In the data rows, zero lies at 4.5, halfway between 4 and 5.
Some points, each followed by its number:
[6. 5. 4. 3. 5. 5. 5. 4. 2. 5. 5. 2. 4. 7. 4. 4. 5. 6. 4. 4. 4. 3. 4. 3. 3. 5. 4. 3. 4. 4. 7. 6. 4. 3. 4. 5. 4. 4. 5.
 3. 2. 6. 6. 5. 4. 5. 4. 3. 5. 5. 7. 5. 5. 6.] 0
[5. 3. 4. 3. 6. 5. 4. 4. 4. 4. 5. 5. 5. 6. 4. 3. 6. 6. 4. 5. 5. 3. 7. 3. 4. 6. 3. 5. 5. 5. 1. 4. 6. 8. 4. 5. 4. 3. 4.
 7. 8. 4. 6. 5. 8. 4. 4. 6. 4. 5. 4. 3. 3. 4.] 1
[6. 5. 4. 2. 5. 7. 3. 5. 1. 2. 3. 4. 6. 8. 6. 5. 9. 3. 8. 6. 5. 4. 7. 4. 4. 4. 5. 5. 7. 8. 2. 3. 4. 7. 5. 5. 1. 3. 4.
 7. 6. 5. 4. 7. 5. 4. 6. 7. 4. 5. 4. 1. 2. 0.] 2
[4. 6. 6. 6. 3. 3. 4. 5. 6. 5. 3. 6. 6. 5. 3. 6. 3. 3. 5. 4. 5. 7. 4. 5. 5. 5. 6. 3. 5. 5. 5. 4. 4. 4. 5. 6. 5. 5. 4.
 4. 4. 4. 4. 4. 3. 5. 7. 5. 4. 5. 4. 4. 5. 5.] 3
[2. 6. 5. 7. 6. 4. 7. 4. 4. 3. 3. 3. 5. 3. 3. 3. 3. 4. 4. 6. 4. 5. 5. 4. 3. 5. 4. 5. 5. 5. 3. 5. 5. 6. 6. 3. 6. 5. 5.
 6. 4. 4. 2. 4. 6. 5. 2. 6. 4. 5. 5. 6. 4. 4.] 4
[5. 2. 5. 4. 1. 5. 2. 5. 1. 4. 7. 7. 6. 6. 5. 3. 6. 2. 4. 3. 5. 5. 3. 4. 8. 4. 2. 2. 6. 7. 5. 6. 6. 5. 2. 5. 8. 2. 4.
 7. 3. 4. 7. 6. 2. 4. 5. 0. 7. 4. 7. 4. 6. 3.] 5
[4. 3. 4. 4. 4. 3. 5. 5. 5. 5. 6. 5. 4. 5. 4. 3. 5. 4. 6. 4. 4. 5. 5. 4. 6. 6. 3. 4. 5. 5. 5. 4. 4. 6. 4. 6. 6. 3. 3.
 5. 4. 6. 4. 3. 4. 5. 4. 2. 6. 8. 7. 4. 5. 4.] 6
[6. 3. 5. 5. 2. 5. 2. 4. 4. 5. 4. 5. 4. 6. 6. 5. 6. 3. 3. 5. 3. 5. 3. 5. 8. 3. 4. 4. 6. 7. 4. 3. 5. 3. 4. 6. 6. 5. 6.
 7. 4. 4. 6. 6. 3. 4. 7. 3. 6. 4. 5. 3. 4. 3.] 7
[2. 2. 5. 4. 6. 4. 7. 5. 6. 5. 6. 5. 5. 3. 4. 3. 5. 4. 6. 5. 4. 4. 5. 6. 4. 5. 3. 4. 4. 4. 3. 3. 5. 8. 4. 4. 7. 7. 3.
 4. 7. 3. 5. 2. 7. 5. 1. 5. 7. 6. 5. 4. 4. 6.] 8
[4. 5. 6. 4. 0. 3. 5. 4. 5. 6. 4. 4. 4. 4. 2. 5. 3. 4. 3. 3. 6. 4. 5. 5. 6. 4. 3. 3. 6. 4. 8. 5. 3. 1. 4. 5. 5. 5. 4.
 3. 1. 6. 6. 4. 2. 4. 5. 3. 6. 4. 6. 5. 6. 8.] 9
[5. 7. 4. 6. 4. 6. 6. 3. 2. 4. 4. 3. 4. 2. 5. 4. 3. 5. 5. 3. 2. 4. 4. 5. 4. 3. 6. 4. 3. 1. 4. 8. 4. 4. 6. 3. 2. 4. 5.
 6. 2. 5. 3. 2. 4. 4. 4. 5. 5. 5. 3. 5. 4. 5.] 10
[5. 4. 5. 4. 5. 5. 4. 6. 7. 6. 4. 5. 5. 6. 4. 5. 4. 5. 3. 7. 3. 6. 7. 6. 3. 5. 6. 3. 4. 4. 6. 4. 5. 2. 6. 5. 1. 4. 6.
 6. 6. 5. 3. 5. 3. 5. 8. 5. 6. 2. 1. 6. 5. 5.] 11
[5. 7. 3. 5. 5. 6. 5. 5. 3. 2. 4. 5. 4. 5. 8. 7. 5. 5. 3. 4. 5. 4. 5. 2. 2. 3. 5. 3. 5. 5. 3. 6. 4. 6. 6. 4. 2. 2. 5.
 6. 5. 6. 5. 5. 5. 5. 6. 6. 4. 4. 3. 3. 4. 5.] 12
[3. 7. 5. 7. 7. 6. 8. 4. 4. 4. 2. 2. 6. 4. 4. 7. 2. 7. 3. 5. 4. 5. 6. 5. 2. 5. 7. 7. 4. 4. 2. 6. 5. 5. 6. 4. 3. 4. 5.
 4. 5. 3. 3. 3. 7. 4. 3. 7. 5. 5. 3. 5. 3. 3.] 13
New points follow, each followed by the numbers of its five nearest points above, looking only along the 4 directions in which the numbered points spread most, nearest first.
[2. 2. 4. 6. 5. 4. 7. 6. 6. 2. 7. 7. 5. 2. 5. 4. 2. 4. 3. 4. 4. 3. 0. 4. 3. 6. 4. 4. 3. 3. 4. 8. 7. 8. 2. 4. 8. 5. 1.
 5. 3. 2. 7. 3. 6. 5. 2. 1. 5. 6. 6. 4. 6. 5.] ~ 6 8 4 0 1
[4. 2. 5. 6. 7. 3. 2. 3. 6. 5. 3. 7. 5. 5. 4. 5. 3. 5. 5. 6. 5. 5. 5. 7. 5. 5. 4. 6. 2. 5. 7. 1. 2. 3. 7. 5. 2. 6. 5.
 3. 5. 5. 3. 5. 2. 6. 4. 6. 4. 2. 2. 4. 5. 5.] ~ 3 11 4 7 6
[6. 5. 3. 5. 5. 5. 3. 5. 8. 4. 2. 6. 2. 3. 5. 9. 2. 6. 2. 5. 6. 7. 6. 4. 2. 5. 6. 6. 2. 5. 6. 3. 2. 0. 9. 4. 1. 5. 8.
 1. 5. 3. 3. 5. 4. 5. 6. 7. 0. 1. 2. 5. 4. 4.] ~ 11 3 13 12 10
[4. 0. 4. 2. 2. 7. 5. 4. 4. 4. 7. 6. 4. 4. 3. 4. 5. 4. 5. 6. 5. 5. 7. 1. 5. 8. 4. 5. 5. 5. 3. 4. 7. 5. 3. 4. 6. 1. 4.
 5. 6. 6. 6. 6. 7. 6. 7. 6. 8. 8. 3. 2. 5. 6.] ~ 6 1 7 3 8
[3. 5. 4. 5. 5. 8. 5. 3. 4. 5. 5. 3. 5. 5. 3. 6. 3. 5. 2. 6. 3. 5. 8. 5. 2. 3. 9. 7. 4. 5. 3. 4. 5. 4. 4. 3. 1. 1. 5.
 6. 7. 4. 5. 7. 4. 0. 6. 6. 5. 4. 1. 4. 4. 4.] ~ 12 11 13 3 4
[4. 4. 2. 5. 4. 3. 3. 4. 3. 2. 4. 4. 3. 2. 6. 4. 3. 5. 6. 2. 3. 6. 3. 6. 5. 2. 6. 3. 5. 4. 6. 5. 5. 2. 4. 3. 4. 7. 7.
 4. 0. 8. 5. 4. 0. 3. 7. 3. 5. 6. 5. 5. 4. 4.] ~ 0 9 3 10 7
[5. 5. 6. 6. 3. 8. 3. 4. 2. 3. 4. 4. 5. 3. 4. 4. 5. 5. 4. 5. 6. 4. 5. 4. 6. 3. 5. 4. 6. 3. 6. 4. 2. 4. 6. 6. 4. 4. 5.
 5. 4. 5. 3. 4. 3. 5. 5. 3. 5. 5. 4. 4. 5. 5.] ~ 0 3 12 7 10
[3. 7. 6. 8. 6. 3. 4. 5. 8. 4. 4. 4. 4. 3. 5. 5. 4. 7. 5. 5. 6. 4. 5. 6. 4. 2. 7. 6. 4. 3. 7. 3. 1. 2. 4. 5. 3. 6. 5.
 4. 2. 4. 3. 5. 3. 6. 5. 5. 2. 2. 5. 6. 7. 4.] ~ 3 11 10 0 4
[6. 7. 4. 7. 2. 4. 3. 4. 8. 3. 4. 6. 3. 5. 6. 7. 4. 3. 4. 6. 5. 7. 6. 5. 4. 3. 9. 5. 4. 3. 7. 4. 3. 0. 6. 6. 2. 4. 8.
 3. 3. 6. 2. 7. 1. 5. 8. 5. 3. 2. 1. 5. 6. 5.] ~ 11 3 12 9 7
[5. 1. 2. 2. 5. 8. 5. 6. 1. 2. 8. 7. 6. 8. 6. 3. 7. 2. 5. 4. 6. 3. 6. 3. 5. 4. 0. 5. 9. 6. 0. 4. 9. 8. 2. 6. 6. 0. 0.
 9. 7. 4. 9. 6. 8. 4. 4. 5. 7. 9. 5. 0. 5. 5.] ~ 1 2 6 5 7
[3. 6. 4. 7. 4. 4. 5. 3. 7. 5. 3. 4. 3. 3. 5. 5. 2. 4. 1. 5. 4. 6. 3. 6. 2. 4. 7. 4. 1. 2. 8. 7. 2. 1. 7. 3. 3. 7. 7.
 2. 4. 5. 3. 3. 5. 4. 3. 5. 2. 2. 6. 4. 5. 5.] ~ 10 3 4 13 0
[6. 9. 5. 6. 4. 5. 4. 4. 7. 3. 3. 4. 3. 2. 6. 8. 4. 7. 5. 5. 6. 4. 5. 4. 3. 4. 7. 5. 5. 4. 6. 4. 4. 2. 9. 2. 2. 4. 6.
 4. 6. 5. 2. 4. 4. 3. 6. 6. 1. 1. 4. 7. 5. 4.] ~ 11 10 12 13 3
[4. 1. 5. 3. 1. 4. 4. 5. 3. 5. 6. 6. 4. 4. 5. 1. 6. 2. 6. 5. 3. 4. 6. 7. 8. 4. 2. 3. 5. 6. 4. 3. 5. 5. 2. 7. 6. 5. 3.
 6. 4. 5. 7. 5. 4. 5. 6. 3. 8. 6. 6. 4. 5. 4.] ~ 6 5 7 3 0
[1. 7. 2. 4. 6. 4. 6. 6. 8. 7. 9. 9. 3. 5. 4. 8. 5. 4. 3. 9. 1. 3. 0. 8. 2. 4. 8. 2. 2. 2. 6. 6. 1. 9. 2. 9. 1. 4. 6.
 4. 6. 0. 4. 4. 1. 3. 4. 2. 7. 2. 2. 7. 5. 3.] ~ 3 11 4 6 0
[3. 4. 4. 1. 7. 4. 5. 5. 2. 5. 4. 3. 6. 6. 4. 3. 7. 5. 4. 4. 5. 3. 6. 6. 4. 4. 5. 6. 7. 7. 0. 2. 8. 8. 2. 5. 6. 3. 4.
 6. 8. 3. 4. 5. 8. 2. 2. 4. 6. 6. 4. 2. 1. 2.] ~ 1 8 2 6 4
[2. 3. 5. 5. 4. 5. 8. 6. 3. 4. 4. 3. 6. 4. 1. 2. 6. 3. 4. 6. 2. 5. 4. 8. 5. 6. 4. 5. 4. 4. 2. 4. 4. 7. 2. 5. 7. 6. 5.
 3. 5. 4. 4. 3. 8. 5. 2. 3. 8. 7. 6. 4. 4. 4.] ~ 8 6 4 1 3
[2. 7. 3. 4. 8. 5. 8. 4. 6. 5. 5. 4. 5. 4. 6. 5. 2. 6. 4. 5. 5. 3. 4. 3. 2. 7. 5. 6. 2. 3. 3. 5. 7. 4. 5. 5. 3. 4. 5.
 4. 6. 4. 4. 4. 7. 4. 3. 6. 2. 4. 4. 5. 5. 7.] ~ 4 13 10 12 8
[4. 7. 3. 5. 8. 4. 8. 5. 5. 4. 3. 4. 3. 5. 5. 5. 3. 7. 4. 2. 6. 2. 3. 5. 1. 6. 4. 6. 4. 4. 4. 6. 6. 8. 4. 2. 4. 6. 3.
 3. 5. 2. 3. 2. 9. 2. 0. 5. 1. 3. 5. 5. 3. 4.] ~ 4 13 10 8 1
[4. 5. 4. 7. 5. 4. 5. 5. 8. 3. 8. 4. 3. 2. 4. 5. 2. 4. 5. 2. 5. 4. 1. 3. 5. 4. 4. 4. 1. 3. 9. 8. 5. 3. 4. 4. 6. 5. 4.
 2. 3. 6. 6. 3. 3. 5. 3. 4. 4. 6. 6. 7. 6. 8.] ~ 9 0 10 6 3
[3. 4. 4. 5. 7. 4. 5. 5. 7. 6. 3. 3. 3. 3. 4. 3. 5. 5. 6. 4. 3. 4. 4. 6. 4. 7. 4. 5. 4. 2. 5. 4. 3. 5. 6. 5. 5. 5. 4.
 2. 6. 5. 4. 4. 4. 6. 4. 5. 4. 6. 4. 6. 4. 6.] ~ 4 3 8 6 13
[5. 2. 5. 5. 0. 3. 2. 4. 3. 5. 4. 6. 4. 4. 4. 5. 4. 1. 4. 4. 4. 4. 3. 6. 8. 4. 4. 3. 5. 6. 9. 4. 2. 2. 4. 5. 5. 5. 4.
 4. 0. 7. 5. 5. 0. 6. 6. 5. 6. 5. 6. 5. 6. 6.] ~ 9 7 3 0 5
[4. 6. 1. 2. 6. 6. 6. 3. 4. 5. 4. 5. 5. 5. 2. 4. 4. 4. 4. 7. 5. 6. 5. 4. 5. 6. 5. 7. 4. 3. 5. 5. 4. 7. 5. 5. 3. 3. 3.
 4. 6. 3. 4. 5. 8. 4. 5. 3. 6. 4. 3. 4. 5. 3.] ~ 4 1 12 3 6
[5. 4. 6. 4. 3. 5. 5. 6. 3. 5. 4. 3. 5. 4. 4. 5. 5. 5. 5. 4. 5. 6. 6. 5. 5. 6. 4. 5. 4. 4. 5. 5. 3. 3. 5. 5. 3. 4. 4.
 5. 3. 6. 4. 6. 3. 5. 4. 3. 4. 6. 5. 4. 4. 3.] ~ 0 3 6 7 12
[3. 2. 7. 6. 5. 4. 5. 4. 6. 8. 5. 3. 5. 2. 1. 1. 6. 3. 6. 4. 5. 6. 4. 7. 5. 5. 5. 5. 3. 5. 5. 2. 3. 3. 3. 3. 7. 7. 6.
 4. 4. 7. 4. 3. 5. 6. 4. 5. 7. 6. 6. 4. 5. 5.] ~ 6 8 3 4 9
[4. 9. 6. 5. 3. 5. 5. 6. 5. 5. 5. 3. 8. 6. 3. 5. 6. 6. 4. 5. 4. 3. 5. 5. 6. 4. 5. 4. 5. 4. 5. 3. 3. 4. 3. 7. 4. 3. 4.
 6. 3. 3. 3. 7. 8. 7. 5. 6. 6. 2. 3. 7. 5. 2.] ~ 3 11 12 0 4
[5. 8. 4. 5. 6. 3. 5. 4. 6. 4. 3. 4. 4. 3. 6. 6. 3. 7. 3. 4. 6. 4. 4. 4. 3. 4. 7. 5. 2. 3. 6. 4. 3. 3. 5. 4. 3. 6. 8.
 3. 5. 4. 3. 4. 3. 3. 5. 4. 0. 2. 5. 6. 3. 4.] ~ 10 3 13 11 12
